In the rows, zero is written as 128.
Each path below is one point turned by a fixed rotation once a step. After each direction that follows a path, write how fast that rotation turns it, in degrees a step (0 if it stays still).
Each turn is a multiple of 5 degrees from 10 to 175, or 0.
Each row of a path follows its step; steps can be skipped.

step 6: [134 129 142 128 129 122 121 124 132 138 141 113 148 119 122 125 139 147
 115 128 128 125 134 140 127 129 128 127 124 139 127 126 128 129 144 130
 125 124 113 124 132 119 133 134 136 117 127 120 127 127 118 144 133 135
 135 127 126]
step 8: [131 137 141 128 137 135 113 130 146 118 131 138 118 134 115 135 130 132
 143 128 124 118 138 124 142 120 134 125 129 124 120 128 126 129 135 128
 132 129 132 132 125 126 116 118 134 126 124 121 133 144 134 122 112 133
 119 116 123]
step 18: [112 138 128 128 123 122 145 130 131 135 138 124 135 126 138 134 129 145
 139 147 121 117 117 130 132 136 130 128 132 126 132 125 125 134 120 129
 146 107 131 120 120 121 134 135 120 125 127 129 135 124 121 131 135 140
 121 125 130]
step 19: [138 129 128 122 124 131 131 123 129 152 133 120 132 125 136 121 131 122
 124 127 133 124 142 128 142 140 125 124 136 134 106 135 124 126 127 138
 125 140 122 143 126 131 126 125 142 123 118 124 129 123 111 135 122 125
 141 124 133]
step 21: [137 119 142 118 137 143 126 115 140 133 121 120 120 137 124 122 124 134
 134 130 110 125 123 134 128 130 128 129 125 117 134 129 123 116 129 141
 148 133 136 122 141 129 126 120 126 133 129 122 125 133 135 123 133 130
 131 115 114]
step 23: [123 138 139 118 123 128 135 137 125 127 140 128 138 125 131 136 112 118
 123 129 123 115 131 127 134 122 132 144 129 131 121 143 126 126 131 139
 125 115 113 135 135 116 128 141 132 130 123 139 142 131 139 132 134 123
 141 131 122]
step 30: [125 128 133 116 128 121 133 113 133 137 116 131 116 148 133 135 130 123
 140 140 127 124 138 138 121 132 130 139 116 125 126 142 129 128 124 124
 135 120 124 135 141 125 127 140 126 141 130 134 143 132 137 126 135 134
 128 115 123]
step 32: [135 128 129 117 128 129 132 123 117 137 135 130 140 116 139 127 123 127
 125 116 135 137 132 127 126 135 124 137 148 132 140 132 118 128 134 147
 129 122 116 133 113 132 132 128 128 125 119 132 144 139 126 119 124 125
 133 129 113]
step 39: [135 114 134 105 116 120 119 117 127 139 129 126 145 143 132 117 116 116
 133 135 120 121 126 131 122 131 126 132 129 130 127 130 128 123 136 131
 122 125 133 134 125 126 122 127 139 143 115 129 131 141 127 132 127 127
 141 124 120]
step 40: [120 121 138 143 118 116 126 131 120 116 140 128 131 126 118 133 137 142
 135 120 120 131 136 127 123 115 120 138 136 128 120 133 126 122 135 126
 120 114 116 131 127 115 124 122 118 130 122 133 131 118 120 139 117 130
 119 133 138]
Speeds:
[129 127 130 128 133 130 129 130 130 127 128 133 130 125 127 122 126 129
 124 125 128 128 127 129 128 130 128 125 129 127 133 124 126 131 128 128
 128 128 126 127 129 125 128 129 127 129 129 130 132 130 128 130 131 129
 130 124 131]
70
[132 127 132 129 123 129 127 128 127 128 129 131 125 125 129 126 128 127
 130 126 126 131 122 128 126 126 129 126 129 127 126 126 125 126 130 131
 125 125 130 130 128 128 126 124 126 132 129 128 125 130 130 127 128 129
 129 130 128]
60
[130 129 129 128 128 128 129 126 131 128 127 124 129 128 128 129 128 128
 127 126 125 130 127 128 124 122 129 130 123 129 130 130 130 126 130 125
 124 131 124 128 129 128 129 132 129 131 130 128 128 130 127 126 130 129
 130 123 124]
45
[129 125 128 128 126 128 132 127 125 126 124 128 131 128 126 128 127 126
 128 130 132 130 129 130 131 126 132 124 123 128 127 126 124 128 131 128
 131 130 124 129 129 127 126 129 126 124 126 126 126 130 127 127 131 128
 128 131 127]
80
[126 122 129 126 130 128 126 127 130 128 127 127 129 129 130 129 128 124
 129 127 130 127 131 130 129 123 128 130 129 130 125 124 129 128 128 130
 126 125 127 128 133 128 127 131 125 131 132 131 129 125 131 130 128 127
 125 130 130]
110
[129 127 132 126 125 130 128 128 131 128 129 126 129 130 123 126 126 130
 129 125 128 128 130 126 126 127 124 126 132 130 128 125 130 129 128 127
 131 132 126 127 125 128 126 127 127 132 125 125 130 123 128 127 127 130
 128 131 126]
55
